Each named turn below is shown by a few rows before and after it. Which turns, in which order, take the first row of each later pair to the second? The first pair is answered.
A (before -> after):
[ 1.40  0.18  2.11  1.21 -0.30 -0.10  0.54 -3.56  1.86] -> [ 1.50  0.23  1.58  1.63 -0.23 -0.24  0.26 -3.00  2.62]
[-1.00  1.40  1.18 -0.19 -1.56  0.13 -0.01 -0.92 -1.21] -> [-0.73  1.78  1.03  1.01 -1.31 -0.46 -0.06 -0.37  0.08]
[ 0.29  0.48 -0.09  0.42  0.15  0.23 -0.09 -0.13  0.27] -> [ 0.33  0.33 -0.34  0.30 -0.16  0.19 -0.19  0.12  0.47]
D (before -> after):
[-0.02  0.74  0.34  0.63 -0.08 -0.64 -0.03  0.43  0.50] -> [ 0.38 -0.15 -0.45 -0.23 -0.01 -0.26 -0.66  0.91  0.82]
[ 0.19 -0.15  2.10 -1.46 -2.06 -0.12  1.66 -0.90 -1.73] -> [ 0.46 -1.23  1.02 -2.29 -2.03  0.19  1.33  0.65 -1.98]
[-1.10 -1.82 -0.20 -2.16  0.59  1.92  0.33 -0.41 -1.91] -> [-1.45  0.02  2.13 -0.72  0.73  1.18  1.13 -2.45 -1.80]
[-0.46  0.78 -0.96  1.50  0.23 -0.84  0.11  1.75  0.22] -> [ 0.82 -1.09 -0.74  0.54  0.20  0.34 -1.01 -0.12  1.94]
C (before -> after):
[ 0.77 -3.00 -1.85  0.45  0.60  0.88 -2.14 -0.85  1.85] -> [-0.29 -3.12 -2.57 -1.04  0.28  1.29 -1.67  0.25 -0.68]
[-1.03  0.46  0.12  0.78  0.95  0.26  0.30 -0.80 -0.46] -> [-0.88  0.69 -0.01  1.02  0.97  0.04  0.48 -0.17 -0.01]
[-0.43 -0.28 -0.59  0.12  1.66  0.38  1.59 -2.65 -0.10] -> [-0.26 -0.06 -2.43  1.53  1.90 -0.60  1.13 -0.32  0.93]
[-0.18 -0.69 -0.33 -1.17 -0.25  0.37  0.36  0.00 -1.02] -> [ 0.67 -0.45  0.42  0.04 -0.15  0.07 -0.04 -1.15  1.09]

Each pair is two turns apart.
[-1.13 -2.65 -0.33 -1.29  0.29  1.31 -0.09  0.87  0.57] -> [-2.19 -0.98 -0.54 -0.38  0.08  0.77  0.53  2.10 -0.85]
D, D
[ 0.81 -1.82 -0.84 -1.66  0.09  1.67 -0.16 -0.72 -0.17] -> [ 0.70 -1.69 -1.75 -1.00  0.32  1.05 -0.33  1.04  0.15]
C, C
[-0.53 -1.58 -3.37 -0.75 -0.14  0.74  0.40  2.55  0.25] -> [-2.07  1.78  0.81 -0.41 -0.58  0.50  2.80 -0.94 -2.31]
C, D
[ 0.14 -2.33 -0.96 -2.61 -0.31  1.07  0.04  0.38 -1.18] -> [-0.28  1.66  2.38  1.41 -0.26 -1.06  1.56 -1.85  0.52]
D, A
[-1.16  0.23 -1.17 -0.16  0.73 -1.59  0.19  1.32 -2.06] -> [ 0.00  0.53 -0.77  1.81  0.87 -2.42 -0.56  0.38  0.84]
C, C
[-0.02 -1.66 -1.70 -1.85 -0.32  0.60 -0.79  1.04 -0.32] -> [ 0.20  1.00  1.65  1.06 -0.32 -0.59  0.13 -1.84  1.53]
D, A
[-1.48  0.85 -0.30  0.24 -0.30 -0.56  0.79  1.21 -1.34] -> [-0.24 -1.54  0.37 -1.48 -0.02  1.00 -0.09 -1.65 -0.29]
D, A
[ 0.31  1.30 -0.84  2.68  0.02 -1.76 -0.21  0.93  2.77] -> [ 0.31  0.89  2.50  0.40 -0.27 -0.11  0.59 -3.56  1.17]
C, C
[-0.78  1.25  1.88 -2.15 -0.65  1.01  1.15 -2.50 -2.52] -> [ 0.01 -0.16  1.51 -2.86 -0.63  1.50  0.55 -2.88 -1.60]
D, D
[ 0.96  1.85 -0.27  1.60 -0.11 -0.62  0.14 -0.01  0.98] -> [ 0.96 -0.54 -2.09 -0.71 -0.21  0.52 -0.64  0.86  0.29]
D, A
[ 0.45 -1.89 -2.98 -1.35  0.96  0.34 -0.39  0.62  0.97] -> [-0.88  2.26  0.81  0.35  0.40 -0.64  2.22 -2.35 -1.03]
C, D
[ 1.10 -1.61 -0.18 -0.42  1.30  1.62 -0.06 -2.56  1.19] -> [ 0.69  1.04  0.46  2.31  1.29 -0.22  0.62 -1.34  2.02]
C, D
[ 0.59 -1.61 -2.00 -0.75  0.22  0.48 -1.19  0.97  0.81] -> [ 1.16 -1.45 -0.17 -0.67  0.36  0.73 -1.01 -1.36  1.57]
A, C
[ 0.14 -1.25  0.13 -3.81  0.57  1.27 -0.01 -1.00 -2.06] -> [ 0.96  1.89  0.75  2.42  0.51 -1.68 -0.16  0.08  2.77]
D, C
[ 0.27  0.17  0.26 -0.22  0.22  0.49  0.40 -1.75  0.97] -> [ 0.41  0.26 -0.38  0.74  0.41  0.20 -0.02 -0.54  1.60]
C, D
[ 1.29  1.55  1.70  2.14  0.69 -0.08 -0.69  0.15  1.50] -> [ 0.15  0.05 -0.51 -1.08  0.28  1.29 -0.58  2.52 -2.11]
A, C
[-1.73 -0.23 -3.11 -3.64  1.67  2.63 -0.18  2.93 -1.71] -> [-0.19  1.79 -2.64  1.79  2.07  0.25 -1.00  3.37  4.01]
D, C
[ 0.30  0.98  0.66  1.52  0.42 -0.64  0.25 -0.20  0.31] -> [ 0.63 -0.99 -1.01 -0.71  0.61  0.48 -0.30  1.00 -0.61]
D, A
[-1.07  1.27 -2.01  1.70 -0.58 -1.60 -1.21  1.50  1.07] -> [-0.88  1.67 -0.82  2.45 -0.50 -1.96 -1.03  0.09  1.62]
D, D
[ 1.52  1.05  2.85  0.01 -0.33 -0.24  0.71 -2.05  0.61] -> [ 2.38 -0.85 -0.27  0.28 -0.05 -0.31 -0.91  0.69  2.71]
C, D
[ 1.46 -0.37  1.13  1.50  0.28 -0.71 -0.87 -1.27  2.27] -> [ 1.62 -1.55 -0.64  0.35  0.30 -0.34 -1.49  0.17  1.97]
D, D
[-1.27  0.60  0.67 -0.09 -0.06 -0.18  1.32 -1.80 -0.17] -> [-0.96 -0.78 -2.01 -0.66  0.14  0.02  0.36  1.14  0.15]
A, D
[-0.16 -0.82 -0.55  1.71  0.17 -1.00 -0.72  1.40  1.04] -> [-0.40 -1.25  1.33 -0.94 -0.02  0.53 -0.16 -1.63 -1.31]
C, D
[ 0.42 -1.02  2.06  0.69  0.77 -0.08  0.14  0.12  2.29] -> [ 0.56 -1.27  2.37 -0.17  0.68  0.05  0.01 -0.70  1.74]
C, D
[-0.84  1.04  1.15 -0.85 -0.05  0.48  0.52 -0.68 -2.94] -> [-0.61  1.31 -0.88  0.93  0.31 -0.79 -0.20  2.50 -1.79]
C, C
[ 0.91 -1.97 -1.78  1.53  0.60 -1.25 -0.68  0.95  1.56] -> [ 0.05 -0.82  1.70 -0.35  0.18 -0.11  0.92 -2.88 -1.47]
C, D
[-0.43  1.42 -0.31  0.30 -0.07 -0.19 -2.49  2.96 -0.97] -> [-0.56  2.75  1.75  1.29 -0.02 -0.72 -1.81  1.29 -0.55]
D, D
[-0.42  0.68 -1.35  0.56  0.73 -1.21  0.51  2.50  0.33] -> [-0.54  2.03  0.25  1.53  0.66 -1.80  0.97  0.92  0.84]
D, D
[-0.72 -0.87 -0.54 -1.05 -0.48 -0.34 -0.98 -0.49 -0.37] -> [-0.57 -0.83 -1.07 -0.37 -0.37 -0.54 -0.96  0.13  0.14]
C, C
[-1.09  0.59 -1.47 -0.94 -0.10 -0.40 -0.14  2.53 -1.82] -> [ 0.70 -0.57  1.26 -1.16  0.02  0.98 -0.72 -2.97  0.89]
D, A
[ 0.18 -0.46 -0.78 -0.93 -0.31  2.79 -2.13  1.12  0.53] -> [-1.14  2.43  0.08  1.63 -0.57  1.26 -0.98  2.14  0.22]
D, C
[-0.84  1.67  0.77  0.69 -0.48 -1.44 -0.15 -0.48  1.46] -> [-0.96 -0.63  0.36 -2.47 -0.42  0.44 -0.36 -1.28 -0.28]
D, C
[-0.92  1.41  2.05  0.59  0.27 -0.46  1.18 -1.56 -3.11] -> [ 0.61 -2.54 -2.27 -0.88  0.82  0.55 -1.07  1.79 -1.43]
A, D
[-0.14 -1.20  0.74  0.12 -0.14 -1.18 -0.07  2.18  1.12] -> [-0.16 -2.02  1.65 -1.70 -0.20  0.03  0.19  0.14  0.14]
A, C
[ 0.61 -0.13 -0.91  0.76 -0.18  0.62 -1.40  2.46  1.57] -> [-0.56  0.68 -0.60 -0.72 -0.63  1.02 -0.40  2.94 -1.34]
D, C
[ 1.55 -0.49  2.27  0.59  0.28  0.59 -0.37 -3.87  1.87] -> [-0.76  2.14  3.04  0.29  0.09  0.25  1.60 -2.68 -2.20]
D, C
[-0.23  1.07  1.21  0.67  1.08  0.95  0.41 -1.33 -0.71] -> [-0.80  1.00  0.34  0.09  0.86  0.66  0.42  0.45 -1.95]
C, C
[ 0.37 -0.70  1.56  0.26  0.85  0.35  0.82 -1.86  1.32] -> [ 0.53 -2.03 -0.05 -1.10  0.77  1.09  0.02 -0.63  1.00]
D, D
[-0.23  1.88 -0.71  1.10  0.57 -0.89 -0.19  1.01  1.03] -> [ 0.24  1.94  0.74  0.56  0.63 -0.26 -0.03 -1.77  1.03]
C, C
[-0.24 -0.89 -0.49  0.52  0.14 -0.96 -0.75  2.16  1.79] -> [-0.75  0.05  0.29  1.08  0.01 -1.45 -0.14  2.33  1.48]
D, D
[-0.10 -0.91  0.00 -2.53 -0.06  0.42  0.79  0.08 -1.62] -> [-0.54  1.24 -0.09  0.65 -0.12 -1.25  1.07  2.12 -0.31]
C, D
[-1.25  0.58  1.28 -1.00 -0.25  0.47  1.23 -1.13 -2.36] -> [-1.24  0.66 -0.90  0.31 -0.14 -0.59  0.68  2.38 -1.57]
C, C
[-1.03  2.39  0.70 -0.47  0.67 -1.67  1.69  1.47 -2.68] -> [ 0.89 -1.58  0.73 -3.59  0.93  0.93  0.26 -1.98 -1.67]
D, A
[ 0.27 -0.25  1.15 -1.20  0.26  1.01 -0.09 -2.10  0.62] -> [-1.15  1.85  0.29  0.39  0.06 -0.67  0.68  1.22 -0.69]
D, A
[-0.94  1.45  0.69  1.89  0.53 -1.81  0.06  1.15  0.60] -> [ 0.25 -2.14 -1.01 -1.67  0.72  0.40 -1.28  0.46  0.42]
D, A
[ 0.01 -0.83  0.06 -0.35  0.75  2.82  1.60 -2.45  0.31] -> [-0.49  1.53  0.55  2.31  0.53  1.29  2.27 -1.64  0.86]
D, C
[ 0.44 -2.02 -2.57 -0.94 -0.06  0.49 -0.84  1.36  1.16] -> [ 1.03 -2.08 -0.35 -1.13 -0.32  0.94 -0.89 -1.89  1.81]
A, C
[-0.80  0.62  1.93 -0.41  0.39 -0.26  0.25 -1.77 -1.23] -> [-0.83 -0.98 -1.40 -1.00  0.49 -0.15 -1.02  1.86 -0.97]
A, D
[ 0.55 -1.95 -0.94 -0.83  0.16  0.34 -0.04  2.03  0.88] -> [ 1.38 -1.80 -0.03 -0.01  0.10  0.33 -0.40  0.26  2.31]
C, C
[ 0.68  0.76  0.47  1.07  0.10 -0.76 -0.34  0.25  0.97] -> [ 0.06  0.36  1.51 -0.01  0.15  0.06  0.03 -1.24 -0.41]
C, C
[ 1.09 -0.46  0.69 -0.47 -0.24  0.02 -0.52 -2.16  1.48] -> [-0.10  1.60  1.18  0.04 -0.53 -0.76  0.82 -1.03 -0.94]
D, C
[-2.24  3.24  1.42 -0.32 -0.63 -1.51  2.06  0.75 -1.77] -> [-0.22  2.85  1.08  2.26 -0.38 -2.23  0.56  0.41  2.52]
C, A
[-0.75  0.33  0.03 -3.39  0.22  1.02 -1.21  0.85 -3.41] -> [ 1.54  0.97  0.00  1.90  0.74 -0.71 -2.58  1.06  3.31]
D, C
[ 0.18 -1.97 -2.02 -4.03 -0.33  1.15  0.29  0.71 -2.10] -> [ 0.78  1.59 -1.16  2.82 -0.16 -2.12  0.18  1.78  3.11]
D, C
[-0.81  0.34  0.39 -0.64 -0.12 -0.22  0.96  1.17 -1.92] -> [ 0.50  0.65  1.30  1.48  0.45 -0.63  0.37 -0.71  1.32]
C, A
[-1.44  1.71  0.76 -0.37 -0.35 -1.14  0.88  0.38 -0.60] -> [ 0.08 -1.14 -1.41 -1.17 -0.07  0.10 -0.93  0.67  1.40]
A, D
[ 1.49 -0.07 -1.95  1.61  0.22 -0.12 -0.71  2.72  2.00] -> [ 0.67  0.61  2.12 -1.51 -0.25  1.72  1.07 -2.52 -1.87]
C, D
[ 0.68 -0.74 -1.48 -0.07 -0.19  0.23 -0.90  1.35  1.33] -> [-0.34  1.14  1.35 -0.28 -0.42  0.56  0.71 -1.50 -0.97]
C, D
[ 1.11 -1.74 -0.59 -2.40  0.56  0.76 -0.11 -1.39  1.17] -> [ 0.99 -0.58 -1.34  0.25  0.73 -0.63 -0.28  0.42  2.92]
A, C
[-0.35  0.68  0.61  0.13 -0.28 -0.72  0.65 -2.08  0.26] -> [ 0.29 -0.72 -1.50  0.08 -0.14 -0.69 -0.37 -0.21  1.48]
C, D
[ 0.28 -1.42 -1.16 -0.87  0.25  0.94 -0.21  0.79 -0.20] -> [ 0.33  0.44  1.16  1.26  0.52 -0.10  0.61 -0.85  0.91]
D, A
[ 1.64 -2.68 -1.55 -0.01 -0.17  0.36 -2.20  3.35 -1.32] -> [ 0.61 -0.30 -0.95  2.17 -0.39 -1.01 -1.20  4.13 -1.54]
D, C
[ 0.33  2.08  1.84  3.25 -0.02 -1.29 -0.04 -1.74  1.50] -> [ 1.81 -3.06 -0.73 -0.79  0.62  1.29 -2.22 -1.52  1.92]
C, D
[ 0.17 -1.91 -0.11 -0.30 -0.27 -0.12 -2.10 -0.76  2.38] -> [-1.40 -1.75 -0.38 -2.67 -0.32  0.35 -1.27  0.15 -1.12]
C, A
[-1.43  0.25 -1.28 -2.03 -0.21  0.39  0.33  3.39 -3.50] -> [ 0.58  0.86 -1.51  2.55  0.24 -1.27 -0.93  3.33  2.55]
C, C
[ 0.69 -1.14 -0.07 -1.05 -0.85  0.39  1.20 -0.75 -1.03] -> [ 0.51  0.09 -0.47  1.57 -0.95 -0.85  1.41  0.88 -0.06]
C, D
[-0.74 -2.08 -0.67 -1.85 -0.07  1.53 -2.04  1.93  0.42] -> [-0.58  1.08  2.83  1.57 -0.40  0.13 -1.13 -0.84  2.51]
D, A
[ 2.01 -2.13 -2.98  1.19  0.66 -0.23 -1.89  2.70  4.10] -> [-0.47  0.87  3.90 -1.38 -0.10  1.03  1.64 -4.63 -1.44]
C, D
[ 0.34 -0.61  0.10  2.32  0.47 -1.63 -0.91  0.62  3.74] -> [ 0.33 -1.36 -0.88  1.86  0.57 -1.05 -1.09  1.26  3.44]
D, D
[ 0.43 -0.51 -3.56  0.66 -0.95 -1.21 -0.65  1.12  0.39] -> [-0.09  1.29 -2.82  1.83 -1.05 -2.07  0.36  0.88 -0.33]
D, D
[-0.19  0.49 -1.53 -0.02  0.42  1.25  0.80  0.78 -0.33] -> [ 0.45  0.11 -1.65  0.63  0.53  1.07  0.54  0.59  0.53]
D, C
[-0.86  0.60 -0.33  0.41 -0.38 -0.22  0.67  1.39 -1.98] -> [-0.41 -0.49 -1.10 -0.61 -0.42  0.31  0.28  1.54 -1.77]
C, D
[-0.82  1.02 -1.77  0.25 -0.01 -1.97 -0.08  3.54 -0.56] -> [ 0.66  1.36  0.51  2.27  0.07 -2.03 -0.60 -0.33  2.86]
C, C
[ 0.10  0.30  2.37  0.52 -0.20  0.72  0.86 -2.97 -1.72] -> [ 0.88 -1.76  1.21 -0.81  0.12  1.55 -0.08 -2.80 -0.88]
D, D
[-1.35  1.35  0.89 -1.16  1.13 -0.31 -0.50 -2.28 -2.49] -> [-0.49  0.37  0.68 -1.61  1.44  0.10 -0.69 -3.01 -1.80]
D, D
[ 1.24 -0.75  0.32 -2.81 -0.39  0.63  0.68 -3.31  0.97] -> [-0.92  3.28 -0.47  0.04 -0.69 -2.39  2.03  0.98 -0.77]
D, A
[ 0.28 -1.17 -2.84  0.15 -0.18  0.48 -1.29  3.42  0.65] -> [-0.69  0.10 -2.38  0.46 -0.38  0.00 -0.74  3.97 -0.80]
D, C
[ 0.88  2.49  1.88  1.77  0.67 -0.65  1.24 -1.52  2.21] -> [ 2.24 -1.97 -0.83 -1.26  0.92  1.46 -0.66 -0.79  2.62]
C, D
[-0.10 -0.08  1.14 -2.23  0.39  1.11  1.17 -1.08 -0.56] -> [-0.37  0.01 -1.21 -1.79  0.31  0.21  0.80  2.15 -0.79]
C, C
[-1.14  1.09  0.46 -0.30 -0.50 -0.35  0.57  0.56 -1.92] -> [ 0.59 -1.65 -0.87 -1.33  0.30  0.77 -0.91  0.20  0.34]
A, D
[ 0.33 -1.15  0.43 -1.59  0.31  1.31  0.01 -2.21 -0.73] -> [-0.87  2.01  0.84  1.30  0.06 -0.73  1.21 -0.05 -1.40]
D, A
[ 0.87 -2.18  1.40 -1.72  0.25  0.92 -2.49 -2.66 -0.10] -> [-0.99  2.56  1.50  2.06 -0.02 -1.88 -0.49  1.47 -1.48]
D, A
[-0.24 -0.52 -0.84  0.20  0.29 -1.25  0.59  0.87 -0.68] -> [ 0.31 -0.52 -0.25  0.99  0.39 -1.42  0.05  0.09  0.83]
C, C
[-1.77  2.02  1.77  1.19 -0.99 -0.71  0.13 -2.07 -0.10] -> [-1.71 -0.61 -1.44 -1.90 -1.01  0.55 -0.58  0.94 -2.05]
D, A
[-0.06 -1.89 -0.88 -2.23  0.01  1.27 -0.17  0.03 -1.46] -> [ 0.42  0.82 -0.02  2.39  0.03 -1.33  0.01  0.87  1.83]
D, C
[-1.12 -1.10 -1.59 -4.12 -0.81  1.44  1.27  0.89 -2.61] -> [-0.44  1.84  2.80 -0.36 -0.69  0.18  2.27 -3.90  0.11]
D, A
[ 0.93 -0.29 -0.03  1.81  0.13 -0.38 -1.03 -0.39  3.01] -> [-1.44  0.92  0.43 -1.54 -0.37  0.34  0.69  0.35 -3.00]
D, C
[ 1.27 -1.33 -1.10 -0.41  0.00  0.64 -0.72  1.30  1.54] -> [-0.35  1.47 -0.33  0.09 -0.29 -0.30  0.67  2.55 -0.96]
D, C
[ 0.03 -3.63 -0.59 -1.25  0.49  2.22  0.41  0.45 -0.32] -> [-0.35  0.78  2.11  3.09  0.12  0.01  1.96 -0.84  0.73]
D, A
[-0.54  1.94  0.60  3.26  0.49 -1.36  0.81  1.57  1.93] -> [ 0.59 -3.08 -0.24 -2.68  0.20  2.36 -0.28 -1.08 -0.11]
C, D
[-1.61  2.48  0.26 -0.74 -1.30 -0.14  1.44  2.01 -3.20] -> [-0.92 -0.10 -2.23 -1.60 -0.95  0.27  0.17  3.76 -2.00]
C, D
[-0.77  0.55  1.03 -2.09 -0.40  0.71  0.96 -1.20 -2.09] -> [-0.03  0.91 -1.41  0.97  0.06 -0.96 -0.16  2.95  0.83]
C, D
[ 2.63 -1.25  0.26 -0.97 -0.39  1.39 -1.27 -1.15 -0.57] -> [ 2.65 -1.46 -0.78 -0.83 -0.26  1.15 -1.63 -0.16 -0.28]
C, A
[ 0.94  0.19 -0.98  2.96 -0.55  0.15  0.68  0.86  1.10] -> [ 0.02 -1.06 -1.26 -0.33 -0.57  1.69  0.98  0.73 -2.36]
D, C
[-1.55  0.72 -0.07 -2.22  0.59  0.33  0.06  1.41 -2.65] -> [-0.37  0.58  2.33 -1.87  0.64  0.83 -0.06 -2.61 -0.60]
D, A
[ 2.36 -0.37  3.41 -1.13 -0.01  0.67 -1.45 -4.37  0.28] -> [ 2.74 -3.29  0.06 -3.24  0.09  1.57 -2.67 -1.44 -0.37]
D, D
